In the rows, zero is written as 128.
Where one turn sends some rows of the set: a few examples, then the rows asked:
dov: [120 142 128 106 119 140 139 168  86  90 128 124  81 121 140]
kinef: [142 166 112 120 140 137 161 184 114 121 156  97 121 110 106]
Merem: [ 94 145 138 107 121 155 146 153  89  91 131 114  80 117 140]
donuf: [ 87 130 133 119 130  95 155 148  92 136 153 154 104 124 132]
dum: [144 118 110 150 141 151 149 138 125 126 116 128 145 124 140]
tevet: [105 129 129  80 151 125 135 146 114 134 117 107 131 102 160]
dup: [149 170 129 137 135 132 168 177 120 114 152  98 107 108 115]
ter: [122 141 141 110 115 142 147 164  83 104 126 116  72 126 124]
Delo: [ 89 129 130  91 146 139 129 137 120 135 120 103 129  91 155]
tun: [155 164 114 131 149 134 157 160 107 117 147  90  99 106 120]
Kuno: [136 125 107 158 146 148 149 131 125 138 121 122 141 126 141]
Ruvob: [110 153 110 142 121 118 172 149 153 148 144 121 122 139 105]
Madup: [ 78 137 132 134 136 106 151 153  98 126 136 158  92 118 140]
figil: [111 158 103 134 123  99 170 156 150 139 132 137 117 129 109]
duz: [146 176 117 122 147 136 180 175 100 118 154 104 113 115 128]
nud: [124 138 151 123 111 147 171 108 120  98 142 102 122  87 126]
vupof: [135 134 149 124 128 139 162 101 123  99 142 101 116  96 129]
Fofuv: [105 141 130 114 105 140 147 165  77  90 130 114  94 133 134]
Nafil: [114 144 168 112 140 151 160 122 138 151 132 133 126 147 140]
doget: [112 141 170 120 120 157 164 135 136 153 130 135 125 143 145]
gete: [ 99 126 132  89 143 132 138 140 131 132 114 110 128  86 162]
lup: [ 79 143 150 126 124 108 144 152 100 129 140 164  99 122 124]
Fuseb: [108 171 105 134 106 107 176 152 139 155 137 124 114 125 119]
pif: [ 76 143 139 116 142 103 140 143 107 134 140 158 112 136 131]
dos: [135 127 157 128 122 136 161 104 119 103 134 110 121  89 127]
Tofe: [121 150 173 116 133 153 157 135 144 149 126 136 135 137 148]
votem: [144 127 103 149 147 135 152 129 116 134 120 129 143 123 148]
gule: [107 176 115 132 117  97 169 145 148 129 143 134 121 132 116]

kinef turns into gule
donuf turns into Fofuv
Delo turns into vupof
Now these:
gete turns into dos
lup turns into dov
pif turns into Merem
doget turns into tevet

